In the data rows, 128 means zero.
Some points, one per row:
[ 70 105 149  99 132 108 114 130 199 129 195 149  66 121 100  99 161 223
 120 158 149]
[ 84  84 119  93 167  54 178 113 194 175 223 136  80 150  67 113 119 167
  94  89 116]
[ 93 108 141 120 167 102 156 115 185 184 226 167 116  93  52 118 127 208
 111 113 124]
[ 70 101 129 114 157  79 165 137 151 191 225 152  95 124  70 108 116 185
  89  89 115]
[181 156  99  93 109 138 161 139  91 105  69  86 163 103 176  65 104 120
 143 140 147]
[106 118 148 111 146 108 173 123 144 104 210 133 107 108  70  79  68 198
  92 172 126]
[108 115 190 130 165  82 109 163  80 137 178 115 109 105 104 144 149 164
  17 154 155]
[184 154 125 105  92 137  55 150  53 139  40 117 177  95 208 170  89  47
 103 130 191]
[ 85 121 129  89 170 117 116 127 156 164 148 125  90  90  45 149 120 191
  60 160 146]
[ 77 119 165 111 146  81 145  71 138 150 255 156 104 133 124 189 125 217
 131 162 144]
[195 127  96 142  84 139  93 136 108 112   0  69 217 125 139 166  72 108
 159 116 129]
[ 93 109 165 182 149  99 166 110 208 127 213 137 113 121  75 155 117 152
 112 142  62]
[ 82 130 172 154 138  95 139 122 158 102 216 156 119 130  60 116 166 135
 148 121  87]
[169 153 120 114 128 205 108 157  16 148  66 128 129  93 142 130 117  69
 180 113 178]
[ 50 106 182 113 111  67 137 122 203 125 193 139  67 130  97 122  97 238
 126 111 157]
[130 139 140 169 103 152  89 108 117  96 117 129 149 146 139 125 156 100
 135 128 115]
[174 144 103 160 111 174 130 117 105 148  53 112 159  38 152 129 199  81
 191 109 163]
[163 127 134 127  74 148 111 128  77  76 109 112 144 114 106 108 172  58
 159  94 134]
[163 145 106 126 129 128 108 147 106 103  89 135 188 134 144 145 132  31
 170 118 147]
[188 130 121 148  88 169 141 146 122 101  43 134 180 118 162 111 160  16
 174 113 144]
[170 113 104 152 118 178 118  84  81 107  21 180 210 142 186 144  38  84
 108 106 125]
[101 112 152 157 139 130 136 161 203 181 198 159 120 146 106 161 111 162
 105 118 151]
[186 120 109 102 105 145 100  98 118  92  66 171 181  92 198 129 117  95
 120  93 105]
[ 92 113 135 109 147  67 116 108 179 108 152 154 120 129 122 133 173 165
  95 114 145]
[169 104 103 111 107 170 144 137 129  74  30 116 134  95 148 135 158  28
 171 105 121]
[152 161 141 109 152 148  88 107 108 115   7 179 177 115 128 129  82  67
 116 149  92]
[ 75 123 159 118 118  42 158 102 182 147 201 119  58 197  39 187 125 202
 126 154 109]
[197 131 121 149  80 177 141 151 116  96  27 127 188 114 171 113 167   1
 183 111 142]
[108 101 129 135 181 119 140  97 170 142 228 175 103 141  93  92 129 162
 135 180  98]
[174 147 106 127 129 136 104 149  99 100  75 132 201 133 153 149 137  19
 174 116 150]
[127 131 150 146 114  84 102 168 128 100 135 125 140 150 105 147  86 143
  88 102  99]
[183 149 106 129 105 138 137 146  71 150  79  98 128 155 124 219 119  41
 109  79 127]
[184 127 104  90 113 138  74 153  64 106  62  75 124 155 121 155  97  20
 146  87 114]
[ 74 112 166 112 160 103  75 103 138 145 214 108  50 171  61  96 106 168
 141 151 140]
[ 83 113 168 157 128  86 150  85 200 163 195 155  42 126  76  79 174 240
 108  96 125]
[125 129 177 129 146 125 153 131 194 163 160 164 100 225  86 100 154 190
  77 163 136]
[152 153 161 106 114 153 141 107 143 124  33 141 182  92 172 121 135 111
 132 101 108]
[168 164  99  99 118 168 133 126  95  98  81 136 135 116 194 117 104  16
 128  97 146]
[162 158 154 105 111 161 137 111 136 120  19 139 193  89 184 127 138  94
 136 100 106]
[118 157 148 102 159 140 134  96 168 123 236 149  95 138  93 162 112 157
 101 124  97]
[ 85 106 138 126 153 101 124 115 156 114 219 129 114 167  85  89 113 192
 136 124  91]
[163 195 106  97  91 191  66 106  78 131  75  94 155 110 134 156 116  50
 160 118 131]
[177 162 116  75  88 193 127 106 112  88  86  89 212 123 179 130 144  32
 174 149 174]
[170 165 119  83  96 183 109 125 113  90 112 106 166 118 227  90 155   0
 136 181 191]
[179 152  97  90  69 166 119 131 129 135  68 131 170  64 215 117 147  54
 110 111 142]
[166 149  95 116  72 152 132 145 162 154  74 134 167 133 183 163 208 136
  79 129 134]
[ 80 129 162 108 134 109 110 126 187 190 212 162 107 217  97 102 141 188
  79 154 109]
[176 140  96 105 119 157  96 163  73 129  30 105 117 169 182 125  83  98
 152 130  60]
[202 130  82  93 140 147 100 157  93 114  54  88 102  93 124 133 126  43
 101  95 106]
[163 145  89 114  94 131 148 106 106 187  28 101 162 146 185 191 110  78
 164 136 124]
[ 78 127 161 130 111 101 175 148 146  95 152 107 122 103  51 136 103 177
  96 174 167]
[170 147 129 123  88 133 149 182  49 175  94 131 179 115 179 181 133  65
 149  60 100]
[183 119 110 104 103 144 106 103 115  94  62 168 179  94 206 130 119  96
 119  95 107]
[173 151 122 134  78 172 123 126 130  94  29 111 132 177 242 116 187  97
 136  84 142]
[182 147 108 112 141 196 121 169  99  81  70  65 148 154 204 102 162  78
  91 196 102]
[ 66 143 128 133 141  95 167 111 123 137 196 195  93 149  54 117 142 185
 110 134 148]
[199 150  82 145 131 130 128 197  93 153   0 114 165 126 210 138 191  36
 192 109 141]
[ 74  95 153 123 151  94 156 102 127 160 227 157  82 170  94  61 137 200
 143 201 144]
[ 99  96 131 136 185 117 141  92 177 146 246 177  94 141  85  89 125 176
 131 180  90]
[192 157  94 111 150 176 142 118 131 101  84 103 163  77 150 171 135  36
 126 174  84]
Here are 16 more points, each followed by its number:
[ 88 145 125 157 167 114 156  68 175 127 172  97 110 124  70 141 138 133
 125 202  94] 0
[182 174  73 167 159 194 149  99 104 113   2  90 170 121 141 128 158  59
 140 136  94] 1
[192 142  84 142  95 177  63 101  76 106  78 112 150 169 160 130 147  72
 101 125  67] 2
[163 147  81  83 119 177 123 141 105  75  59 114 128 172 197 166 144 121
 121 130 134] 3
[ 71  77 140 172 142  98 117 149 139 107 190 132 127 115  75 118 123 131
  81 132 116] 4
[142 140 139 131 160 118 111 134 165 133  71  83 171  96 130 102 117  58
 117  82 139] 5
[161 112 115 105  80 159 103 177  52 128  18 111 141 104 162 200  75  83
 181  82  86] 6
[177 151 140 133 159 133 152 117 110 122  47 144 176 130 108 112 102  64
 128 172 195] 7
[169 148 100 102 125 161 139 168  97 196  46  93 131 159 180 148 158  66
 208 153 108] 8
[183 127 110 171 104 124 120  97 126 122  46 124 141 101 171 125 147  29
 124  81 204] 9
[194 157 125 151 105 154  94 159  95 111  38  97 153 121 209 103 160  59
 172 101 154] 10
[186 141 101 154 110 198 113 180 145 162  38  67 166  87 142 192 137  69
 153 178 138] 11
[ 71 118 168 113 136 115 133 105 136 109 172  71  70 101  94  93  55 191
 153 169  81] 12
[142 152  85 120 124 182 116 141  88 121  64 102 168 126 160  72 107  59
 185 147 131] 13
[ 95 115 137  93 135 109 164 127 151 127 227 153 115 142  66 135  76 198
  79 144 110] 14
[181 126 106 113  89 185 126 141  78 107  80 153 190 102 156 162  77  82
 164 136 164] 15
Which of these numbered points is nearest to each point below, ignoring the direction in which the first points spread most? Its number follows each.
[185 163  76 111 101 202 126 143  93  84  57 158 139 124 222 187 168  99
 116 139 109] > 3
[189 137 101 154 109 203 111 180 148 166  31  68 166  79 142 205 141  70
 150 182 137] > 11
[ 80  79 136 171 137 103 111 151 131  99 182 127 134 116  87 117 125 123
  85 130 120] > 4
[146 155  79 121 122 189 109 143  82 124  50  98 174 128 170  71 112  44
 194 144 132] > 13
[ 73  75 139 175 139  97 113 153 135 102 189 128 136 114  78 114 121 128
  79 135 117] > 4
[ 84  82 146 131 138  82 185  82 202 113 255 163  77 129  75  92 109 223
  71 177  74] > 14
[ 81 117 128 118 100 113 156  95 170 140 190 157 111  77  81 146 209 159
 154 199  82] > 0
[ 82 105 157 152 148  87 152 104 150 131 208 150  26 188 129  95 140 188
 142 102 100] > 10
[193 156 122 148 107 154  97 156  94 108  41  99 151 115 210 104 154  62
 164 103 153] > 10
[187 172 103  95  98 182 132 124 100  95  91 132 161 127 206 146 124  16
 139 144 122] > 14
[153 108 110  75 104 172 123 139 122 123  33 133 172 153 138  92 137  70
 205 136 147] > 13
[ 85 126 166 104 123 101 172  96 158 128 231 153  54 152  83  90  89 174
  91 160 137] > 14
[ 81 105 159 153 148  88 153 101 150 132 208 146  21 188 126  91 140 185
 146  95  90] > 10
[144 136  81 122 121 155 140 101  56 131  22 170 155 117 160 125 169  34
 141  92 153] > 9
[159 127 117  78 145 164 121 144 110 123  75  69 201  96 170 139 128  21
 150  66 146] > 5
[ 88 117 163 132 194  55 116 109 184 127 207 122  68 155 155  86 158 182
 151 169  89] > 10
[157 158 103 139 122 145 152 166  79  90  99 101 176 140 165 180 134 101
 167 152 195] > 15
[ 86 119 166 128 199  52 114 116 185 125 205 121  63 157 163  79 166 177
 159 170  84] > 10
[181 141  87 143  90 167  67  98  80 109  95 123 142 173 147 128 145  82
 100 127  68] > 2
[ 57 126 185 128 165  87  93 143 108 146 245 139 120 117  87 104 156 165
  54 148 142] > 4
[158 148 130 143 139 118 128 130 119 138   1 153 172 128 149 110 162  21
 113 145 205] > 7
[193 141  83 144  85 175  57  98  76 106  84 116 147 176 158 129 145  72
  99 126  60] > 2
[ 95 122 148 141 137 144 138 124 188 157 184  82  72  97  91 189 114 202
  54 195 149] > 11
[185 137 111 116  92 210 121 143  77 149  46 119 155 183 150 121 100 106
 158  97 182] > 15
[158 148  88 127 124 163 107 115  55 124  19 111 120  90 139 140 103  40
 143  72 170] > 9
[175 160  83 112 107 191 132 138  97  90  71 151 136 126 210 184 163 104
 114 137 112] > 3
[ 78  99 160 147 112 105 117 155 138 129 193 191 103 136 108  97 110 151
  67 177  95] > 4
[ 68 106 143 135 154  54  90  84 145 175 210 168 144 145  85 168 154 151
 140 111 165] > 9
[169 141 117 105  88 181 114 121  75 108   0  48 154 116 119  95  47 114
 191 127  58] > 12
[ 95  91 147 178 151 135 109 163 210 154 213 144  97 126  81 176  99 171
 127 172 132] > 11
[152 106 112  74 103 169 121 138 122 129  29 135 174 150 133  83 133  65
 209 135 149] > 13
[175 151 108 108 114 179 124 130  72 133  35  99 104 102 148 187  87 108
 169  82  80] > 6
[ 99 114 135 119 133  92 115 128 150 182 169 171  80 112 102 156  54 105
 139 167 126] > 15
[173 165 113 111  91 163 136 148  74  41   5  78 184 103 170 122 170  32
 123 186  98] > 0
[169 148  98  98 124 165 140 172  95 202  52  87 126 163 183 152 158  72
 217 154  97] > 8
[102  98 130 173 164 103 103 101 123 144 222  94  40 151  45 104 125 221
  72 122  71] > 2
[135 148 157 103 203 138 116 125 132 162  90  87 164  96 118 163 114 105
 117 136 143] > 5
[181 170  76 166 152 193 150 106 100 109   7  95 171 121 145 132 157  59
 145 129  99] > 1
[ 74  91 154 110 138  84 164 130 144 198 236  94  67 149  66 132 141 199
 125 170 116] > 8
[151 147  98 125 171 191 143 118  79 109   6 115 149  78 153 162 150  67
 154  89 107] > 1
[ 95 105 130 113 127  78 171  99 148 183 183 177 120 139 134 109 115 230
  87 187  86] > 14
[ 93 110 157 159 139 125 138 166 217 192 217 157 110 149  95 168 111 171
  99 122 156] > 11
[146 161 100 143  99 169 186 181 110  98  64 119 167  89 151  66  71  63
 161 110 111] > 13
[184 154 124 105  95 145  60 151  49 141  41 117 173  94 202 166  92  48
 111 128 190] > 15
[149 141 110 129  83 190 130 125 111 159  68 113 160 111 217 155 161  44
 102  51 153] > 9
[177 154 106 107 118 174 129 134  74 135  41 103 100 107 153 188  89 109
 173  85  70] > 6
[ 87 104 146 122 125 119 168 159 185 139 202 118 107 103  81 105  95 170
  83 103  76] > 14
[205 141  83 127 155 194 110 146  72  83  59 117 145  95 177 156 138  38
 163 134 211] > 15
[ 61 116 168 116 140 114 134 104 140 111 182  76  65 103  82 100  57 195
 149 168  82] > 12
[ 56  89 186 127 170 101 156 146  97 153 207 191   0 106  66 188 137 185
 125 155 107] > 6
[ 76 108 131 142 183  93 120 102 201 191 255 144  82 108  26 108 137 184
 105 101 104] > 5
[182 139  91 141  91 166  65  95  81 110 101 120 143 172 155 135 144  85
 102 130  68] > 2
[162 153  92 109 106 127 120 160 122 163  75 113 126 116 179 101 166 124
 139 134 158] > 10
[157 152  43 155 111 191 142 118  80 115  24 114 175 153 135 122 149  91
 157 125 159] > 1
[ 89 110 179 147 141 115 120 116 120 118 212  42  94  86 101  69 104 232
 144 143 140] > 12
[ 74  96 155 129 113  97 174  65 160 137 177 127  95  85  68 139 144 200
 186 202 131] > 0
[165 164 116 111  97 157 139 147  84  50  22  80 181 109 163 117 160  39
 119 183 106] > 0
[ 98 123 140 141 142  81 178 165 151  75 223 145  99 151  92 145 120 185
 128 134 195] > 15
[ 97  92 140 144 152  55 153  83 167 124 180 142 114 136  49 146 160 185
  92 185 150] > 7
[164 159  47 137 124 183 142 130  74  96   3  95 177 119 147 142 129  44
 139 131 177] > 1
[177 154 108  97  67 166 112 107 125 147  49  84 160 193 187 170 133  46
 203 125  77] > 8
[ 80 100 156 127 107  95 170  67 156 136 172 129 100  81  69 142 155 190
 193 201 132] > 0
[ 77  96 159 128 110  93 174  74 161 142 173 125  98  86  66 143 146 192
 194 205 136] > 0
[185 154  67 101 100 177 123  99 112 121  11 137 150 132 213 194 129  68
 167 103 168] > 3
[167 152 100 125 138 129 136 127  38 152   6 147 157 105 193 120  91  70
 173  57 111] > 6
